Named turns come first, each shown by rows before and after it. Which turns, in which order, take the first row of each pair that follows to the second? Write the first one first, as in the answered first pair.
K_741:
[ -4   6  -1  -1 -11   4   2  16] => [ -8  11 -11  -3 -11   1   0   0]
[ 10   0  26 -19   3   8  11 -11] => [ -5 -10   3  14  13  -6 -18  30]
[-2  4 -4 11  3 -2 -6 -3] => [  5   6   5   3   1   3   6 -11]
K_131:
[-14  -6   2  10   7  -6 -15  -3] => [-15  -4   4   5   7  -6 -18 -10]
[ -3  12  17   7  -1   9   3 -20] => [-3 -4 18 14  4  8 16 -9]
[-16  -6  -2  11   3 -10  -6  -7] => [-14  -5  -3  14   1 -12  -9  -3]
[ -2  -6  -1  12  -5 -11 -22   4] => [ -2   2   2   5 -10  -8 -20 -11]
K_981:
[-13   2  25   0  -5   0  -9 -15] => [-15 -10  20  -3  -3   4  13 -19]
[ 4 -6 -7  9  2 -2 -6 22] => [  7   0   9   4  -4   1 -14  17]
[  0   3  21  -3   3   6   6 -10] => [ -4  -8   5   2   5   5  20 -10]
[-28 -12 -17  21  -4 -13 -10 -16] => [-26  -3  -2  18  -6 -14 -28 -15]

(2 to 3 turns a pair)
[ -5  -6 -38  20   4   1 -16   6] => [ 24   4  14 -17  -6  24  11 -13]  K_131, K_741
[ -8  11 -27   3  -2  -6  -7 -13] => [ 17  13  17 -14  -7  10   5  -4]  K_981, K_741
[-24   9  -2  -1  -4  -5  -4 -33] => [-10 -13  17  -3  -2   8  31 -17]  K_131, K_981, K_741
[-21  -9  -1  11  15 -17 -18  12] => [-21  -8  -6  -6  14 -10  16 -23]  K_741, K_981
[-19 -11 -20   9   2  -8   3 -14] => [  0   6  29  -8  -9   5  -6 -10]  K_981, K_981, K_741
[-19 -18 -35   6   9  -9  22 -22] => [ 15 -24  -8   8   6   0  16  40]  K_741, K_131
[ -2 -10  19  16   3  -1  -3  31] => [-19  13  12   8  -4  -5 -23 -15]  K_981, K_741, K_981
[ -6  15   0 -17   1   6  -3 -27] => [-11  18   2  -4   2  -1 -28  -5]  K_741, K_741, K_981
[ -9  -7 -19   2   7   1  27  -8] => [-15  15 -25   0   3  -5  -5 -18]  K_981, K_131, K_131
[ 18  15   9 -18  -9   8   1  -1] => [ 14  -7  12 -10  -1   8  16   9]  K_131, K_131
[  8  18  23   0  -2   3 -33  14] => [ -7 -12 -15  -3   7   6  38 -21]  K_131, K_981, K_981
[  7 -13 -42  18   9 -12   3  23] => [ 21  27  19  -4  -6   3 -35  11]  K_981, K_981
[-5 -9 16  3 13 -2 -3 20] => [ -9  11   8 -12   6  -1  -2 -20]  K_131, K_741, K_981
[ 11 -10  20  14  13  -2  17  28] => [  7 -15  14   8  13   0  34  16]  K_741, K_741, K_131
[ -1 -23   0   8  -5   0  19   4] => [ -3 -21   0   2  -6   3  23 -12]  K_741, K_741
[-11   1  -9  14   7 -11 -11  10] => [ 7 -9  6 -1  5  0 22 10]  K_741, K_981, K_741
[  0 -18 -26  17   9  -7   7  36] => [ 14 -21 -11   1   7   3  28  35]  K_741, K_741, K_981
[-12 -35   0  19   6   2   4   3] => [ -9   4  -8   8  -3  -3 -36  -4]  K_131, K_131
